Families of rows that turns and mirrors carry onto each other, the same ones carrying the whole set onto itself: the rest of each named row's family, in list order
5 families of 6 rows
K252: [  1 -13 -32 -72  20 -13  25 -13   3  33  51  24 -26  21  23 -41  19   8
 -16  28  19  -3  12 -21   3 -13 -21 -12]
K483: [-17   5   8  -2  17 -24  26 -28  -9  42  -1  -7  12 -21 -10 -20 -11  53
  31  11  23   6  12  37  14  11   1 -43]
K223: [ -4   3   7 -11  17 -35  17 -44   3  41   8  -5  11 -10  -4 -26 -13  45
  29  19  31  -2  19  31  14   5   6 -44]
K410: [-26   1  14 -52 -28 -16 -14 -36 -25  -5  25  23 -20   4  52   7  43  22
  17  -6  25   6 -24 -38   1   3 -22  23]
K466: [-35 -12  11 -39 -22 -22 -23 -42 -27  -7  27  31 -23  -2  57  -5  37  10
  14 -10  21  16 -26 -37  -5   3 -16  13]
K508: [  3  -7 -36 -58  30 -10  29  -4  -6  40  47  37 -20   8  11 -49  16  12
 -14  25   9  10  15 -13   1 -15 -21  -8]
K677: [-27 -25  12 -21   2  28  31 -34  19  17  52   9 -21 -10  52  -5  24  30
  61  -6  36   6 -33  33  65  12  16  -7]
K94: [-14  -7  -4  -1  24 -33  10 -31  -9  48  11  -7   7  -8 -14 -19 -15  45
  30  15  30  10  -7  37   8  -1  14 -46]
K728: [ -8   3  11  -4  24 -25  19 -36  -1  49  -5   8   6 -13 -16 -27 -13  49
  26  21  31   6   4  33  10  -2   9 -36]
K19: [-18  -2  20   2  13 -10  34  -3 -16 -38 -14  12 -39   9   0 -40  -3  45
  10 -17  20  -6 -36  10 -32  28  20   3]
K337: [-23 -32   8 -14  -4  24  12 -38  10  19  36  10 -16 -15  70  -4  27  20
  60  -9  32  25 -22  30  58  21  13 -14]
K179: [ -9  -9  -4  -7  13  45  53  -7  -5 -12  31   3 -51  32  13 -38  16 -13
  34  -2 -22   3  14   6  42  36 -21   4]
K602: [-35  -2  27 -35 -30 -14 -13 -48 -24 -15  27  16 -23   8  52   6  35  17
  11 -11  29  -1 -19 -35   8  -8 -19  16]
K533: [-15  -8  26  -7  13 -25  27 -13 -15 -40   3  22 -35   4  -1 -41 -16  38
  10  -9  24 -10 -41  10 -28  27  31   1]
K86: [-27   0  20 -30 -36 -15 -13 -38 -36  -9  23  20 -10  -2  45  -5  39  23
   5   0  24  14 -14 -43   2  -1 -22  20]
K680: [-20 -11 -11  -5  15  32  59 -15   7 -25  30   9 -50  39   3 -46   7  -9
  35  -3 -10  -5   7   2  35  42 -18  -6]
K877: [ -8 -25  12 -13  -9  24  21 -32  16  11  37  12 -18 -28  53   5  36  25
  56  -4  38  27 -21  39  56  27  14 -13]
K698: [ -7  -3  26   5   5 -10  22  -3 -23 -37  -3  11 -48   7 -13 -26   3  28
  -6 -15  18   0 -40  14 -32  11  22  -1]
K100: [-22 -22  22 -23   2  33  17 -32  15  23  40  14 -26 -20  59   5  29  24
  64  -3  24  12 -27  24  60  15  11  -2]
K587: [-11  -2   2   0  15 -29  18 -35  -7  42  17  -4   5 -19 -20  -9   5  54
  25  18  31  12  -6  41  12  -5   4 -48]
K604: [  1 -17 -14 -13  11  42  58  -2   5 -15  19   1 -59  30   8 -39  25 -12
  19   1  -7   7   9  23  31  39 -14 -12]
K885: [-16 -10  18   6   7 -12  20  -6 -25 -33 -10   1 -42  17  -4 -39  -9  24
   6 -18  19  -1 -45   8 -28  23  28  -1]
K887: [-21 -20   8 -33  -5  27  25 -18   8  30  42  11 -11 -25  58   3  27  32
  54  -7  37  17 -28  33  62  17  14   1]
K807: [  2  -7 -40 -56  18 -13  19 -12  -3  38  46  31 -11  20  11 -34  19  17
 -12  40  16   4  14 -21   4 -10 -25  -9]
K31: [-14 -18 -10   5  17  47  55  -1  10 -24  29   6 -51  34  19 -37  16   1
  32   7 -12  -1   7   7  33  41 -13  -5]
K772: [-10 -13 -48 -57  27 -22  13 -16  -8  40  48  25 -21  19  10 -40  20   5
  -1  25   5  10  12 -21   0  -9 -29 -21]
K596: [-25  -9  21 -36 -28 -16 -11 -43 -29 -20  27  43 -26  -9  44   2  47  11
  10  -5  20  21 -24 -28  -1   5 -21  16]
K928: [-13  -8  23   5   8  -6  30   6 -20 -40  10  11 -40  -6   2 -37  -5  39
   8 -12  17  -1 -47   1 -28  27  30   8]
K372: [ -7  -7 -46 -59  20 -15  27 -12  -1  35  52  38 -26   8  -1 -29  33   4
  -3  22   8  12  12 -13   6  -7 -37 -19]
K341: [-10 -23 -20  -7  15  41  50  -4   7 -16  23  -2 -54  39  22 -49  17 -15
  30  -7  -5   8   4  13  34  39  -8  -7]

The rest of the family of K533: K252, K223, K677, K602, K680
The rest of the family of K337: K466, K94, K885, K772, K341
The rest of the family of K508: K483, K179, K86, K887, K928
The rest of the family of K596: K877, K698, K587, K604, K372

Families of rows that turns and mirrors carry onto each other, the same ones carrying the whole set onto itself: the rest of each named row's family, in list order
5 families of 8 rows
K173: [ -8  15  -5  13  11 -21  20  36 -35]
K479: [-11  11  11  18  23  -5  29 -24  20]
K219: [ -3   3  12  38 -22 -26  -7  33  -2]
K319: [ 12  45  -6  -1  10  16  11   2 -36]
K656: [-21  39  29   4  11 -14  13  44   4]
K712: [  7  10  24 -24  58   4 -17   6   4]
K756: [ -9 -22   1   7  14  -4 -11  34  44]
K356: [ 15  -8 -28  23 -11  21 -27  20 -17]
K991: [-26  -1 -17  16 -32  -1   6  13  -7]
K653: [-12  14 -17  33 -35  -2  -4  18   2]
K789: [-13  12  21  12   8  17  20 -26  24]
K350: [  1  26  -7  49  14  -2 -13 -20 -11]
K595: [-26 -20   4  11  20 -11 -29  23  39]
K478: [  1  -7  35  11  12  16 -11  28  41]
K323: [ 18  27  -8  -9  -8 -24 -15  -7 -33]
K878: [ 16 -15 -23   5  11  15 -33 -21   0]
K213: [ 11  20   3  27  21   9   5 -37  -8]
K331: [-17  26  44 -20   9 -12 -11  31 -12]
K842: [ -7  38  29  17  -9  -3  -2 -24  18]
K280: [ 11  -2 -24  31  -1  31 -14  41   6]
K768: [ 13  27  15  -5  63   7 -24  10  11]
K899: [-12  12  -4   1  24  29 -38 -11  37]
K564: [-20   5  -1 -17   5  -6 -24  61  12]
K591: [ 22  16  16 -35  27  18 -19 -11  11]
K199: [-20  -1  -1 -36  21  11  -5  45  14]
K815: [ -3  15 -13  -6   6  10 -47  49 -17]
K46: [-15  29  -1  13 -18 -14  25  21 -23]
K174: [-31  28  16 -17  34 -21  -4 -16  -4]
K52: [-30 -20  11  29  -4   4  -1   5  28]
K214: [ 26 -19  -2 -15  12  -4 -24  44 -10]
K509: [  5  46   6   3   7   6  -8 -12 -41]
K472: [  9  11 -15  -3  13 -15 -41  49 -18]
K457: [  6  -4   4  -3  45  18 -45   2  28]
K984: [ 23  30 -37 -15  35  -6 -20  10  -4]
K282: [ 35  -6 -17  22  -5   6 -14 -10  21]
K83: [ 21  45 -10 -19  31   1 -18  18 -24]
K295: [-43  -4  28  28   1  15   2  15   6]
K489: [-24  32  30 -13  35 -18   7   5  21]
K113: [-26  45  10 -11   9 -18   7  39  16]
K3: [ 12 -21 -14  23  21  24 -26 -14 -14]

The rest of the family of K214: K219, K478, K323, K331, K842, K591, K282
The rest of the family of K3: K479, K319, K991, K595, K768, K815, K113
The rest of the family of K984: K173, K350, K280, K899, K199, K174, K295
The rest of the family of K509: K656, K712, K756, K653, K789, K878, K472

Families of rows that turns and mirrors carry onto each other, the same ones carrying the whole set onto itself: the rest of each named row's family, in list order
9 families of 4 rows
K763: [  6  16 -30  34 -22   5 -17 -14  36  -1 -19 -14 -49 -21  -9   3  -3  -6
 -13  -5 -12 -26  -5  -6]
K919: [ 10  -1 -31  39 -10   8 -24 -14  26   6 -19 -14 -44 -31  -4  -7  -7  -5
   6 -25  -7 -25 -13 -12]
K667: [-24 -27  40 -22  22  -7   2  11 -11 -20 -11   6  26  18  24  20  34  20
  -4  31  -3  -3 -18  -8]
K47: [  2   6 -14 -20 -40 -17   0 -17 -13 -33   5  -2  22 -17   1 -11 -41 -10
  20   0  21 -33  25  -6]
K512: [ -8  11 -18 -41 -41   2  13 -16  -8 -34  -5 -10  24   1   4   0 -42   0
   2 -16  24 -23  12 -16]
K770: [-14 -20  38 -26  35  -1   8  17  -9 -35 -12   7  24  30  29  16  21  20
   1  29   4   2 -14 -12]
K940: [ -1 -14 -21  34 -15  -1 -26 -14  20   8 -22 -11 -51 -27  -5   9  -8  -7
  -1 -26  -7 -22  -9 -19]
K731: [ -4   8  23  25  35  -1  13   6  15  34  -4  43   9  11  16 -33  18  -1
 -35 -27   8  27   0  26]
K851: [  1  32  19  17  50  -7  13  14  25  27   2  27   1  18  11 -34  25   4
 -38  -7   1  21  -6   9]
K590: [-21 -33  48 -15  30  -1  11  15 -23  -7  -9   2  33  -2  20   1  34  10
  12  25  -5  -2 -10 -10]
K459: [ -9  18 -16 -35 -34  -9  13  -9   1 -27 -13  -1  25 -10  -2 -13 -47 -25
  15  -9  19 -26  17  -8]
K470: [  5  14 -23 -43 -44  -5   8 -11  -5 -37  -1 -17  25  -9   0 -11 -35 -13
  -3  -8  12 -18  10 -17]
K859: [-20 -18  42 -29  26   7   8  30  -7 -16  -9  -1  29  21  15   4  26  11
  -3  28  -6  14 -26 -13]
K287: [  6  12 -31  43  -4   8 -19 -16  30   1 -13 -13 -43 -26 -10  -3 -13   3
 -14  -9  -1 -40 -12  -2]
K186: [ -4   5 -33  45 -27  20 -28 -12  21   5 -20   0 -37 -29   4  -2 -17  -4
   3 -23  -9 -19   7  -6]
K765: [  9   7 -18  41 -15   9 -21  -3  34   0 -25 -14 -37 -28 -14  -2 -15  -5
   6 -21 -20 -32  -7 -10]
K502: [ -7  12 -20 -34 -26 -10   3   2 -12 -38   3  -4   8 -16  10 -10 -54 -11
  14 -19  11 -38   7  -5]
K228: [ -1  12 -27  39  -8  10 -15 -19  27   3 -10 -15 -44 -11  -5  14 -27 -14
  15 -29  -4 -22  -5  -7]
K265: [ -6  11   0  15  40   5   7   9  10  33  -1  37   3  12   7 -35  17  11
 -30 -28   9  37  -6  25]
K897: [  6  13 -14 -28 -32 -20  26 -21 -20 -37  -8  12  15 -11  11 -11 -39 -22
   3 -17  24 -28  15  -9]
K995: [-25 -23  24 -16  25  -1  -1  31 -15 -14   4   9  30  11  21   1  37  32
  -3  39  11  12 -16 -17]
K485: [  7  25 -14 -27 -29 -21  14  -8  -2 -37   6 -10  13  -5 -13  -8 -52  -6
  15  -9  23 -26  13   2]
K411: [  2  19  17  16  32   4   8   2  17  30   8  42  13  15  -1 -41  21  16
 -38 -12  -4  32   7  12]
K709: [  5  10 -32  42 -13   5 -28 -18  18   5  -9   4 -48 -28   6 -16 -16   2
   9 -23  -5 -19 -16 -11]
K577: [-23 -31  47 -11  18  11  -9  19 -18  -9  -1   6  24  21  13  13  28  32
   6  28  -1  11 -22  -1]
K552: [ -2  17  10  15  61  -2   4   5  29  21   0  28 -10  13  13 -33  10  18
 -39 -18   9  33  -1   1]
K218: [  3  14   7  15  49   2  12  -6  14  25   4  32   2   9  10 -43  17  11
 -45 -20   3  32   1   8]
K865: [ 16  17  14   9  38  -5  24  -7  18  15   7  34   2   7  19 -45  16  12
 -45 -12   7  33  -5  17]
K382: [-16 -15  39 -16  28 -13   9  12 -24 -15  -7  -1  35   7  23  11  37  23
  19  27  -2  -5 -18  -2]
K392: [ -6  31   9  18  47   2  10   3   5  29  13  36  17  12  22 -41  22  15
 -30  -6  13  17   5  13]
K528: [ -7  15 -37  33  -9  24 -27   3  23  -2 -30 -21 -37 -21   2   6 -17  -5
   6 -22  -8 -27  -9 -17]
K202: [-17 -36  30 -26  19  -3   2  14  -3  -8 -15  -4  15  16  32  15  44  17
  -2  32  -2   3 -17 -16]
K306: [-22 -16  40 -19  22   4 -10  11 -15 -10 -14   8  35  11  20   6  40  14
   0  43 -12   0 -17  -8]
K868: [ -6   2 -20 -33 -44 -15   9 -16 -16 -32   4   9  11   6   9  -5 -35  -7
  31  -5  24 -30  12 -13]
K833: [  5  24  21  23  35   6   1  -1  10  18   0  26   3  30  16 -41  30  22
 -32  -6  16  31  -1  16]
K204: [ -4  12 -16 -39 -45 -16  22 -13  -9 -36  -6   6  16  -7   6  -5 -39 -10
  16 -11  26 -25  11  -5]

The rest of the family of K411: K459, K765, K306
The rest of the family of K392: K485, K577, K528
The rest of the family of K995: K502, K228, K833
The rest of the family of K709: K770, K552, K868
The rest of the family of K590: K763, K731, K470

